The rows below fall into families. The same turns and mirrors carry the whole set onto itself and the rows of a family onto each other. For each named row, which other rows are in its family? Write them in the order they are listed.
These 40 rows form 5 families of 8 rows each.
kaloz: [  2.3 -15.2 -13.3 -16.3  -4.0   8.9  -9.6  17.3   0.4   1.2]
Zugi: [ 19.0   1.3  -0.2 -12.1  -8.4  16.2   1.9  21.9   3.9  20.0]
bolap: [ 23.9 -10.1  19.9  -0.8  -9.7 -16.8   0.9   6.0  -9.3  11.9]
dubi: [-14.7  22.3  20.5  12.6   7.5   1.3  23.0  11.0  26.2   5.1]
naz: [-12.5  22.2   8.2  -0.2   6.3   3.8  16.5  -2.6  37.0  -2.7]
tada: [ 20.2  -9.4  16.6  -5.7  -3.3   5.4 -17.2  24.0   8.1   6.5]
mel: [-15.4  -4.8  23.7  14.9  -0.7 -12.9  31.8  -2.1  13.3   0.8]
kepe: [-12.4   7.5 -19.2  17.8  -3.6 -10.8   9.1  27.7  19.2  -3.5]
zez: [ -1.6   7.7 -22.9  -2.1  -3.7 -11.6   8.4  -7.6  33.3 -14.0]
vofi: [25.6 -1.0 12.7 -9.7 -7.5 11.2  9.1 14.6  0.4 22.4]
gor: [ 24.2  -9.2   3.9 -17.4  -8.9 -12.9  -6.9 -12.8   6.7   1.6]
nuvuf: [ -0.5  -4.8  -6.5  -0.9  -8.8  -7.0 -18.8  32.4  10.3   6.4]
Sop: [ 26.0 -11.1  24.9  -7.4  -4.4   1.5 -11.1  13.6   6.2   6.5]
zepaz: [  1.6   1.6  14.0  26.6  -4.4 -23.5  28.7  15.4   7.6   3.8]
rozo: [ 11.8   1.8  10.1   6.0  -3.9 -24.3  27.8 -18.2  24.1  -8.0]
Nitel: [ 12.2  -8.6  25.4   9.0  -8.1 -18.6   0.0  23.3  -0.8  14.6]
Pof: [ 14.7 -17.0  -0.9 -25.8  -3.8   2.9  -0.6 -10.3   6.0  -1.5]
kup: [ 21.7   1.0  -4.0 -21.2  -7.6  16.9   0.5   8.4  12.0  15.4]
Ver: [ -3.0   0.1  19.6  16.1  -6.5 -23.3  30.7  -4.0  25.5  -6.8]
Kazo: [ 23.3 -10.1  23.8 -10.2  -8.3 -20.8   2.2 -10.8  12.8   3.4]
kap: [-8.8 20.7 21.9  4.5  6.9 -0.4 24.9 -4.0 31.3  0.9]
Vavim: [  9.6  -8.3  -1.2   1.8  -8.5  -9.0 -12.1  27.8  -8.0  10.4]
zeri: [ -7.8  16.7   1.6  10.5  -2.7 -18.1  37.7  -3.2  23.1   6.3]
nogo: [ -9.2  17.6  -9.5   4.1  -2.7 -15.0  31.5  -6.6  29.2   2.4]
givu: [ -6.8   2.7  -2.5   1.5  -5.1 -17.2  18.0 -12.9  39.2 -16.1]
Mume: [ 19.3 -19.9  21.7 -10.9  -4.1  -4.2  11.3  -2.5  -7.5   7.7]
gilu: [-27.3   0.4 -12.5  -0.8   0.8  -1.3  10.5  -0.3  28.8  -9.8]
mide: [-16.2   1.5   8.3  24.6  -6.3 -18.8  22.1  21.5  19.8  -3.1]
vit: [-13.9  17.1  -4.7  15.5  -2.8 -14.3  32.3   9.6  20.2   7.6]
vonut: [-20.2   4.5 -14.2  11.3  -5.3 -11.2   9.7  14.7  33.1 -11.2]
fik: [ 12.2  -6.8 -16.0 -15.4  -8.9  -5.0 -19.9   8.1   6.7   0.5]
logi: [  6.1 -17.4   8.3  -1.8  -4.1   1.1   2.6  23.9 -13.4  11.4]
Fudur: [ 28.3  -0.3   8.6 -19.2  -7.7  12.4   8.8   1.9   8.5  17.4]
lozo: [-28.5  -1.6   3.0  17.3   1.1  -4.9  19.4  18.5  13.5   0.6]
roba: [-19.0  22.9   6.2   6.9   6.2   4.9  14.8  12.1  31.8   0.6]
Lozag: [ 26.7 -10.2  17.3 -14.8  -3.1   3.0 -14.7   5.0  14.1   2.9]
pafi: [ 19.9  -9.0   6.7 -13.2  -3.4   7.9 -20.6  14.9  13.7   2.8]
Vus: [-14.4  -3.0   7.7  -1.5   0.7  -9.6  24.8 -20.9  28.4 -10.3]
Rafoz: [ 11.4  -5.8  -8.4 -19.6  -8.0  -9.3 -18.3  -3.3  25.6  -4.6]
Gov: [-15.4  17.7 -15.0   8.5  -3.0 -12.5  26.7   5.4  26.8   3.4]

Which other rows belong to the same family as Gov? tada, Sop, zeri, nogo, vit, Lozag, pafi
Which other rows belong to the same family as gor? bolap, Ver, Vavim, givu, mide, vonut, fik
Which other rows belong to the same family as mel? kaloz, Pof, Mume, gilu, logi, lozo, Vus

